(in the rows, 128 means zero)
Turns, then the turns between two rows, first turn first; the first pair answered:
S (before |-> after):
[116 117 136  85 147 136 194 152 115 114 146] |-> [103  85 129  74 163 146 152 137  98 104 131]
[159 166  89 161 111 115  80 118 164 104 132] |-> [168 181 102 147 105  95 115 123 173 109 147]
[ 69 132  96 103 156 149 131 158 123 100 168] |-> [ 69 136  95 111 155 149 136 163 119 101 163]
[181 131 180 120 114  52 100  97 165  99 116] |-> [173 114 171 129 126  66  72  85 151  92 115]
M (before |-> after):
[143 104 138 136 142 112 161 131 127 146 124] |-> [133 106 113 150 148 138 144 132 117 148 120]
[ 91  91 106 105 157 167 135 118  94 119 107] |-> [156 151  55 154 119 124 103 128 137 112 126]
[123 215 151 229  98 164 127 157 174 190 125] |-> [104 180 232 169 100 154 197 147 169 190 120]
K (before |-> after):
[134 118 126 168 155 160  78  84 135 151 122] |-> [142 127 149 174 141 144  78  81 148 163 118]
[151 142 141 138 113 109 139 134 146 138 141] |-> [161 136 124 125 119 100 136 131 138 118 136]
[119 133  98 117 130 151 146 149 130 115 125] |-> [116 136 100 135 121 159 148 153 131 137 131]
[122 143 186 133 106  95 117 134 138 159 108] |-> [144 133 171 112 112  65 123 123 138 127 115]

(2 to 4 turns a pair)
[143  98 127  93 147  76  93 112 125  82 116] |-> [ 77  85 125 135 162 160  86 122 100 139 103]	M K K
[159 140 142  91 118  65 167 127 124 104 144] |-> [130 105  83  90 153 114 114 119  92  76 132]	K S
[134 100 141  54 139 121 179 120 124  86 139] |-> [123 109  57 142 149 167  84 113 123  96 135]	S M K
[ 85  85 139 160 156 186  84 115  99 136  98] |-> [134 144 150 212 107 131  76 122 141 156 106]	K M
[ 95  87 114  55 136 166 174 147 112 124 118] |-> [129 161  51 142 107 163 143 168 154 148 144]	M S K
[123 113 202 126 119  85 135  97 119 147 143] |-> [118  93  94 125 155 123  82  90  86  94 145]	K K M
[179 168  96 174 143 144 100 107 123 116 139] |-> [140 127 109 176 161 174  92 102 104 132 119]	M S M S
[129 142 139  98 137  93 186 138 134 109 145] |-> [112 109 108  89 165 118 147 125 109  90 133]	K S
[105 153 113 177 119 159  87 183 144 174 129] |-> [145 176 143 135  97  90 149 197 166 153 148]	S K
[172 149 140  80 128  77 114 128 144  86 116] |-> [ 74 102 168  99 157 172 122 135 111 137  94]	M K K
[137  86  78 153 146 104  57 114 116  72 100] |-> [ 92  96 108 200 139 155  65 132 116 129  90]	K K
[114 103  95  81 192 168  96 120  97  84  97] |-> [ 92 158 179 160 146 186 142 155 135 189  97]	K K S
[170 132 168  78 129  71 165 135 155 102 120] |-> [131  97 103  62 177 152 150 144 117  74 127]	K K
[143 171 163 109 111 121 184 162 163 146 132] |-> [161 150 112  66 133 115 185 153 146  98 147]	K K
